Rotation paths and how fast each direction turns (degrees each step):
Each turn is a multiple of 5 degrees from 10 to 175, or 0.
Each row of a path follows its step; steps can be skipped.

step 1: [ 13   8   3  12  -2 -12  -6 -10  -5   2  -7  10   0   2  -3   4  -4  15
   4  -4 -11   7   8  -7   9 -18  -4   2   9  11   1  -4 -18  -2  -3 -15
  -3  15   1   7   8   1  -8 -10   3  -7  17  -1  16  11  -6  -7 -10  11
  -1   7  -1  12   2]
step 11: [ -7  -4  -8 -12 -10  -4  -6   5  -1   6  -3  -5  -6  12  -7 -17  13  -1
  -5  -8   5  20 -19  10   0  11   9 -10  15   5  -2   5   3 -18  -4  -6
   6   0  10   1  -3   2  -7 -10  14  -6  17   0  -4  -5  -7  -2   1   4
   0   0   3 -13 -10]
step 16: [  4  -7  16   4  -6  -5   5   4 -12   0  -6 -12  14   9   0  14  -7   1
   3   5   2  -5  -3  -5   0 -10  -8  -2  20 -14  -7  -2   6  -1  16  -6
   3  12  10  -1 -11  -3   9   2 -13   0   1  17 -11   4 -13 -10 -16  -4
   4  10  -4   7   4]
step 18: [  8  12  -4   0   6   0   2  10  -1   3  -6   1  -3  -5  -4  21   2   2
   4  14 -18  -3   3  -4  -3   4  14  -9  -1  -6  -5  -3 -10  13  -3 -22
  -2  16   4   2  21   1  -7  -4   1   4   4  -3 -15 -17  -6  10  11   8
   2   1  -5  -3  -6]
step 22: [  3  -8   5   9  -3  -4 -11   6  -2  -1  -4   4  -6   4  13   1   7  -2
 -18   4 -15  -5  -6   1 -16   6 -11  -3   2 -13 -15  12  -1  -5   8  -3
   7 -11   2  -1 -15 -10  -2  12   8   7   0  14  -4   4  -7   2  14  -5
 -13   5  -5  10 -20]
step 23: [  2   0  16   8  -5  -6 -11 -15   7   2  -2  -8   2   8   9  -5 -16 -14
 -12   4  -3  -1   8   3   5   1  -5  -5 -11   8  -8   7   5  -2  13  -2
 -10  -5  14  12  -3  -6   6  -2  14  -2  17  -8  10 -11  15   8   5 -10
 -11   8  -5  -8   8]
step 25: [  6  -7   0   3  -4   1  -9   3 -14   4  -9  17  16  -7   6  -9  19  -5
  -6  -1   1  -1  -3  -4 -12  14  -4 -19  -7  14   1  -2   4  -6  -5  -1
   1 -12  -5  10  -3   2  -2   2  -2  -7   4   6  -5   2 -12  -1   0   1
   5  27  12 -14  -5]
step 29: [ 15  -7  -4   8   2   7 -14  -7  18 -14  -4  -6   4 -15   4   0   3 -11
   5  -4   2   1   2   2   8   2   7  -1   2 -16  -4   3   7  11  -3  -3
 -17   4   5 -14   3  12  10  11  13   8  19  -2   3  -6 -12  -3 -11   1
  -6   6  10  -7   8]
step 32: [ -3  14  -4  10  -5 -10  -9  11   1  -3   2  -5  15  -3  12  15 -10  13
  -8   5  -1  -7   5  -7  -4  -8   6  -4   0   2  -5  -8  -6  -2   1 -10
   1  14  13 -30   6   0  -1  -2 -13   8   7   0   0   0  -9  -2 -16 -11
  -2   4   9  -4   5]
step 34: [  0   6  -3   9   2 -17  10   6  -8  22  -2   4  -5  -1   6   6  -9   1
   1  10 -17   7  -6  10   0  -8  -9  10  -3   1 -15   6  -9   8  -4 -11
  -9   9   0  11   3   5  -7   4   6 -19   5 -13   0  -9   6  -2  -8  17
  11   4   5   2  -9]
Speeds:
[-1  0 -4  1  0 -4  2 -1  1 -1  0 -2  2 -1  4  2 -1 -1  1  1  4  1 -5  0
 -2 -1  1  2  6  1 -3 -1  4  3 -1  2  0  3  1  0  5 -3 -2  1  0  2  0  1
 -4  1  1 -1 -4  4  0 -4  1  0  2] | 20
[ 0 -1 -4  4  5  1 -2 -1 -1 -2 -2 -1  1  3  0  0 -1 -4 -3 -1 -4  1  0 -1
 -5  1  5 -2  0 -2  1  3  4  3  3 -4  0 -3  1  4 -1  0  3 -2 -5  0 -1  2
 -2 -1  1  1  0  0 -2  1 -3 -2  1] | 10
[-2 -3 -1  3 -4 -1 -1  1 -3  1 -2 -2  4 -3 -2  2 -1  0  0  0 -3  1  0  0
 -1 -1 -4 -8 -1  2  0 -4  2  3  2  1  4  1  3  0  2 -2  1  1  0 -1 -1 -3
  4  2  0  0  0 -2  2 -2 -3  2  1] | 45
[ 0  3  0  0  2  2  5  2 -4  1 -1  4  1 -1  1  2 -1 -1 -7  4  0  2  1 -3
  2  1  1  3  2 -5  0  1  2 -1  0  1  3  0  3 -2  1  1  1 -2 -1  0  1 -2
  4 -1 -3  1 -1  0 -1 -2 -3  4 -4] | 175
[-4  3 -1  4  2 -1 -5  1  0  3 -1 -3  1 -1 -1 -5 -4  0  0 -2 -4  2 -2  0
  1  3  2  4  1  1  2 -1 -3 -3 -2  4  0 -1  0 -3  1 -3 -2 -3  1 -1  2 -2
  2  1  2 -3 -2  2  2  5 -3 -1 -2] | 175

step 0: [ -7  -2 -22 -15 -10   3  -4  -3  -8 -19   2   1   3   4   1  10  -9   6
   4   8   5  -6  -5  13  -1 -15   0   3  -1   8  12  10  -5  17  12   2
   7   2 -13  -1  -6 -11  -1  -2  -3  11 -13   7  12   2  21  -8   4  -5
 -12  -9  -9   5  -7]
step 2: [  1   5   0   6 -12  -5 -13  -2   3   2   8   0   7  15  -3  14  -5 -10
 -19  -3  -7  14   8 -20 -20  12   2   2   4  -1   6   1   3   5 -10   4
 -13  10  19  -2   4   1   7   6  -6  -8 -13   9  -6  15   9  -6   3   7
  -4 -11   9   8  -3]
step 7: [ -9 -10   0  -9 -14 -23  -2  -2   1  -7   6 -15   9  -5   0 -17 -12 -13
   6   4   5   3  -2  18   0 -11  18  10  -2  11 -11  -9  -7   0   1   4
   8   2  -5   3 -13   9   0   0   1   4  -8   2   2 -11  -1 -18   9  13
   1   0   5  10   5]
step 12: [ -1   0   4  10 -19   0 -10   9   8   0  -3   9  -2   7  21   1   3  -5
   1 -11  -9   5   4  -7  -7  -2 -19  -4  -1  -3   3 -14   7  19  -3 -15
  -7  10  12   2   8  -5 -14   2  -8  -6  -7   8   4   7  15 -11 -12  11
   3 -11   1  15  -5]
step 22: [ -3   0   9   2 -30 -12   4 -11 -12  -9  -1   1 -11   3  18  -6   6   1
  -5  -5  -8  -5 -14  11   3   7 -24   0  -6  -7  10   1  -7  15   5  -6
   4  15   0   0  -5  -2  -3   9 -10  -6  -9  -6   0  -8   4  -7  -5  11
   3   9  -9   7   1]
step 25: [ -2 -10  -7  -1  -9  -2   1  -5   4   4 -13  12   2  17 -11  10  -1   4
   6   1 -11  10  -7  12  -3   3   4  -7  -1   1   4   5  10  11   4   4
   1 -14 -11 -16  10  22  -8   6   8   8  -5   6 -10 -13  11 -19   5  -5
 -11  -7   2  16   2]
step 26: [  0   6 -16  -5  -8   1   2   1  -7  -3  -5  -2 -16  10   7 -12 -15  20
   8  11  -6  -1 -11  19  -9  -4  -5 -12   6   6  -7   3  -8   6  -5 -10
  14   9   1  -7   0   0  10   2  19  -8  -5   4   3  -7   8  -9  12  -7
   7  -7 -12   9  11]
step 27: [ 17  10  -2  14  -5   2 -13  13   3 -12   2  -4 -10  15  10   6 -10   3
   2  17  12  12   7  -1 -12   5  13  -8  -5  26   9   2 -10  -2 -15  -3
   3  15  -2  -4   0  -2   0  -4   1  -1   6  -4  15   4   8  -4  -2   0
  -2 -13   5  -7   2]
step 34: [  1  -4   4  14  -6  -5 -17   7  -9  10   5  -2  -7   4  -3  10  -8   2
 -10  13   6  20   1   4   7   3   1   0  -3   0 -11   2 -17  15 -10  10
  -9 -16  13  -3  12   6   0  -5   4   4 -14   6   5   3  12 -13   7  23
   8   2  -1  -1   4]
step 35: [  0 -22  -4  13 -12  -4  -9 -13   5 -10  -5  10   9  11   3  -4  -2  -1
   2   4 -16  12   0  13  -3  12  10   5   5  -3  11   4  -1  15 -12  16
  11  -5  11  11  12  11  16   2  12  -5   2   7  -9  -3   8  -8   4  -3
  -4  -7   2  -2  -2]
Speeds:
[-2  0  3  3 -2 -4 -3 -2  1  0 -1  4 -4 -4 -3  1  0  0  1 -1  0  1 -1 -1
  3  2  0  1  2  1 -2 -3 -2 -1  7 -1  0 -4 -3  1  1  0 -2 -1  2 -2 -1 -5
 -3 -3  0 -2  4 -1  3 -1  0 -1  3] | 40
[ 2 -1  0 -1  3  2  3  1  0 -1 -1 -5 -2 -2  0  2 -3 -2  3 -6  1  1  2 -3
 -3  1  3 -2  2  1  3 -2  1 -1 -2 -1 -2  1  1 -3 -2 -3  2 -1  2 -5  1 -2
 -4  1  3 -1  2  3  0  0  0 -3  5] | 115
[-5 -2  3  3  0  2  1 -3  3  3  2 -3 -5 -1  3  1 -2 -3 -1  3  0 -1 -2 -1
 -1 -4  0  5  0 -4  1  4  1 -2  0 -1 -1  1  2 -2  1  0  0 -2  2  3  1  1
  1 -1  0 -3 -1  1 -1 -2  5 -2  2] | 70
[-2  1 -7  0  1  1 -1 -3  4  1  2 -3  2 -4  0 -1  1  0  3  2 -2  1  4 -2
  3  0 -1  0  1  3 -2 -2  1  1  1  1 -2  0  4  3 -1 -4 -1  0 -4 -3  1  2
 -2 -2 -2 -6  0  0 -2  2  1  0 -2] | 10
[-1  0  0 -5  0  0  0  0 -1  1 -5  0 -1  0  0  2 -1  6  3 -1  0  0  4  0
  3 -3 -3  0  1 -2  4 -2 -5  4  0  0 -2 -2  3 -2  3  1 -3 -2  5  4 -1  1
  1 -2  0  0 -2  2 -2  2 -3 -1 -1] | 85
[-3  6 -2 -3  1  0 -1 -1  1 -1 -1 -1  1 -1 -5  4  0  0 -2  1  3  0 -2  1
  1  3 -2 -2  2 -1  2  2  1 -2 -2 -3 -1 -4  0  3 -2  0  1  2 -1  4 -1  5
  2  2  2 -1  3  4  4 -1  1 -1  4] | 170
[-4  0  4 -1  0 -1 -2 -1 -1 -1  0  0  2  2 -2  3  1  0  1  3  0 -1  6  0
 -1  1  5 -3 -3 -1  6  1  0  1  2  0 -1  0 -4  2  0  0 -3  1 -1 -3  4  4
 -1  0  1 -2  0 -5 -2 -6  0 -3 -1] | 175
